Small tables with named rows and columns. After each table, cells are looked up by row and column.

Table kap
|  | tum | merevu | lupi | zage | kezus | tos |
|---|---|---|---|---|---|---|
| raneset | 127 | 154 | 191 | 79 | 32 | 34 |
| sosi | 127 | 154 | 56 | 79 | 79 | 217 |
| dib | 206 | 154 | 184 | 65 | 32 | 81 |
| koderuz | 37 | 154 | 189 | 195 | 32 | 37 |
| tiva | 59 | 154 | 189 | 224 | 32 | 37 |
| til | 127 | 179 | 189 | 79 | 32 | 37 |
| zedira | 61 | 154 | 189 | 202 | 32 | 37 |
| zagep | 127 | 154 | 196 | 79 | 32 | 37 |
| voze | 142 | 154 | 189 | 79 | 32 | 49 |
| farinom | 127 | 86 | 169 | 79 | 181 | 37 |
| liri | 127 | 182 | 167 | 79 | 32 | 39 |

lupi of farinom is 169
kezus of koderuz is 32
zage of til is 79
tum of voze is 142
kezus of tiva is 32
kezus of dib is 32
zage of sosi is 79
lupi of dib is 184
zage of liri is 79
kezus of zagep is 32
kezus of farinom is 181
tum of koderuz is 37
tum of zedira is 61
tos of voze is 49
kezus of sosi is 79

lis.csv
,nes,fotamer,pev,fem,pofinir,lub,dunefig,pozepu
gulu,102,91,96,86,83,170,113,82
rom,145,143,80,91,107,64,103,129
suzat,97,105,67,60,86,131,91,97
ruk,91,103,63,55,85,131,88,96
vok,102,136,168,205,148,121,206,133
rem,168,135,88,66,91,106,75,116
gesi,158,142,91,84,111,88,101,124
bap,91,87,138,141,114,191,149,94
dar,81,108,127,123,139,133,122,122
lobizil,115,119,126,123,123,122,117,123
depepa,118,115,106,105,104,123,112,110
nub,155,128,99,81,97,110,87,114
serud,157,128,99,75,96,117,77,114

fotamer of gesi = 142
dunefig of rem = 75
pev of serud = 99
fotamer of ruk = 103
pofinir of dar = 139
dunefig of rom = 103
pozepu of depepa = 110
nes of gesi = 158
dunefig of serud = 77
pozepu of serud = 114
nes of dar = 81
pofinir of gulu = 83
fotamer of dar = 108
lub of ruk = 131
pozepu of vok = 133
dunefig of nub = 87
pev of ruk = 63
Row with the largest fem: vok

rig =
         zonema    lep  ludod  samid  nelarek  logetub  lofovo   laru    rek
fal       33.69  57.25  42.71  40.97    83.01    30.46   42.68  62.61  48.36
nofuvep   32.13  31.82  28.42  47.39    40.48    41.62   49.25  59.20  36.29
dez       36.21  31.02  31.86  43.35    35.40    34.42   49.28  53.06  33.14
gop       34.17  57.17  43.25  40.04    79.72    31.02   41.98  63.12  47.85
lodagev   33.51  37.96  31.65  46.21    42.88    44.42   45.85  63.76  38.27
fenuka    45.54  31.32  46.01  36.75    32.38    50.28   35.19  23.84  48.66
meke      34.97  56.89  43.95  38.65    74.58    31.93   41.03  64.25  47.08
pegav     56.80  39.13  42.72  42.23    32.90    27.83   43.78  39.56  29.60
sofevo    45.36  34.90  38.10  40.28    32.02    28.79   46.81  46.53  30.37
vaf       40.90  38.70  49.65  33.04    33.85    49.05   36.11  18.93  42.96
bar       63.63  33.15  40.37  51.92    38.86    42.92   38.45  29.85  43.15

What is the lofovo of lodagev in rig? 45.85
What is the logetub of nofuvep in rig? 41.62
What is the lofovo of pegav in rig? 43.78
What is the ludod of dez in rig? 31.86
What is the rek of bar in rig? 43.15
What is the laru of vaf in rig? 18.93
What is the ludod of vaf in rig? 49.65
What is the logetub of fal in rig? 30.46
What is the samid of fal in rig? 40.97
What is the logetub of gop in rig? 31.02
What is the samid of pegav in rig? 42.23
What is the nelarek of bar in rig? 38.86
What is the ludod of bar in rig? 40.37
What is the laru of fal in rig? 62.61
What is the lofovo of bar in rig? 38.45
What is the laru of nofuvep in rig? 59.20
What is the ludod of lodagev in rig? 31.65

Table zal
	mebuze	keto	notef
lumas	37	136	108
bavo	204	39	114
redi	113	150	134
doliro	202	166	136
dav	120	209	121
nonop	44	153	204

nonop, notef: 204
dav, notef: 121
doliro, notef: 136
bavo, mebuze: 204
redi, mebuze: 113
doliro, keto: 166
bavo, notef: 114
nonop, mebuze: 44
bavo, keto: 39
lumas, notef: 108
dav, keto: 209
redi, keto: 150
Row with the largest notef: nonop

suvinu:
cols = det, foni, sofu, rekase, gomoli, bivefun, gapodo
san: [5548, 3926, 7298, 4399, 7298, 6771, 2318]
zagiv: [5357, 3720, 7780, 4795, 7780, 6530, 2711]
tula: [6134, 3837, 7610, 3891, 7610, 6655, 2331]
nogi: [4818, 3806, 7730, 5368, 7730, 6563, 2811]
gos: [5237, 3991, 7054, 4763, 7054, 6956, 2190]

rekase of tula = 3891
gapodo of tula = 2331
sofu of tula = 7610
sofu of nogi = 7730
bivefun of tula = 6655
gomoli of zagiv = 7780
rekase of nogi = 5368
det of gos = 5237
gapodo of gos = 2190
gapodo of nogi = 2811
foni of tula = 3837
Row with the largest gomoli: zagiv

lenep
|  | maz | tun | zura | mago | pivima | nuzokap | siro | latofez | vagoz |
|---|---|---|---|---|---|---|---|---|---|
| peb | 64516 | 59042 | 36462 | 50740 | 52192 | 28183 | 59985 | 73133 | 78784 |
| suvid | 51362 | 68637 | 28463 | 43093 | 30444 | 47080 | 48883 | 26247 | 51906 |
| sov | 67292 | 37872 | 93027 | 48016 | 81417 | 13867 | 33065 | 83588 | 70019 |
| sasiva | 67347 | 45676 | 75034 | 69705 | 41015 | 55893 | 63551 | 89858 | 54928 |
| zupevu | 26130 | 74005 | 40732 | 93516 | 85361 | 2678 | 38260 | 54935 | 59790 |
| mebek | 56015 | 58266 | 44063 | 29643 | 81509 | 44876 | 57760 | 40966 | 63699 |

nuzokap of peb: 28183
siro of peb: 59985
siro of mebek: 57760
nuzokap of zupevu: 2678
maz of peb: 64516
maz of zupevu: 26130
nuzokap of sasiva: 55893
zura of peb: 36462
latofez of sasiva: 89858
siro of sasiva: 63551
pivima of peb: 52192
nuzokap of suvid: 47080
latofez of sov: 83588
zura of zupevu: 40732
mago of zupevu: 93516
maz of mebek: 56015
siro of suvid: 48883
tun of sov: 37872
latofez of peb: 73133
pivima of sov: 81417

Table nubefu
|  | mukogub | tiguf | demored | fumanu | lelo | bozuto | zasivo | mav |
|---|---|---|---|---|---|---|---|---|
| kinup | 39 | 43 | 80 | 52 | 66 | 64 | 76 | 52 |
| tiz | 53 | 33 | 57 | 95 | 33 | 36 | 35 | 49 |
| devig | 51 | 33 | 56 | 94 | 50 | 37 | 29 | 44 |
| par | 40 | 77 | 21 | 44 | 67 | 87 | 47 | 32 |
| rav | 56 | 30 | 64 | 60 | 85 | 63 | 78 | 69 |
| sav | 81 | 57 | 24 | 43 | 70 | 70 | 71 | 88 |
| kadafo | 43 | 27 | 54 | 86 | 50 | 37 | 30 | 45 |

mukogub of par: 40
mav of devig: 44
fumanu of par: 44
lelo of sav: 70
bozuto of tiz: 36
mav of rav: 69
tiguf of rav: 30
zasivo of devig: 29
demored of tiz: 57
tiguf of kadafo: 27
mukogub of kadafo: 43
lelo of par: 67
demored of par: 21
zasivo of tiz: 35
bozuto of sav: 70

basad =
         pana  renetid  nus
bag       188      115   79
bos        95      128   55
gat        65       62  124
fepu       81       98   47
baf       209       50  114
femamid   189      157   50
nakifog   137      115   52

renetid of femamid is 157
nus of femamid is 50
renetid of nakifog is 115
nus of bos is 55
pana of bag is 188
renetid of gat is 62
pana of baf is 209
nus of fepu is 47
nus of nakifog is 52
nus of gat is 124
nus of bag is 79
pana of nakifog is 137
renetid of fepu is 98
nus of baf is 114
renetid of bos is 128
Row with the largest renetid: femamid

Table mumafuz
	sez	pirare	ludenak	rasib	noriv	zud	bazegi
mizov	217	248	157	88	172	153	172
ziregon	201	188	195	58	207	205	207
fimose	198	249	156	141	165	175	165
vap	188	185	184	99	196	199	196
vif	218	202	215	90	170	177	170
bot	199	203	201	135	165	184	165
rufuv	193	211	149	110	180	158	180
faderu	188	216	181	154	168	193	168
beb	200	219	170	81	196	194	196

What is the rasib of ziregon in mumafuz?
58
What is the zud of bot in mumafuz?
184
What is the pirare of rufuv in mumafuz?
211
What is the zud of beb in mumafuz?
194
What is the pirare of faderu in mumafuz?
216
What is the zud of faderu in mumafuz?
193
What is the zud of rufuv in mumafuz?
158
What is the pirare of bot in mumafuz?
203
What is the bazegi of ziregon in mumafuz?
207
What is the bazegi of beb in mumafuz?
196
What is the ludenak of rufuv in mumafuz?
149
What is the rasib of vif in mumafuz?
90
What is the zud of vif in mumafuz?
177
What is the ludenak of faderu in mumafuz?
181
What is the bazegi of mizov in mumafuz?
172
What is the ludenak of vif in mumafuz?
215
What is the pirare of ziregon in mumafuz?
188
What is the bazegi of rufuv in mumafuz?
180

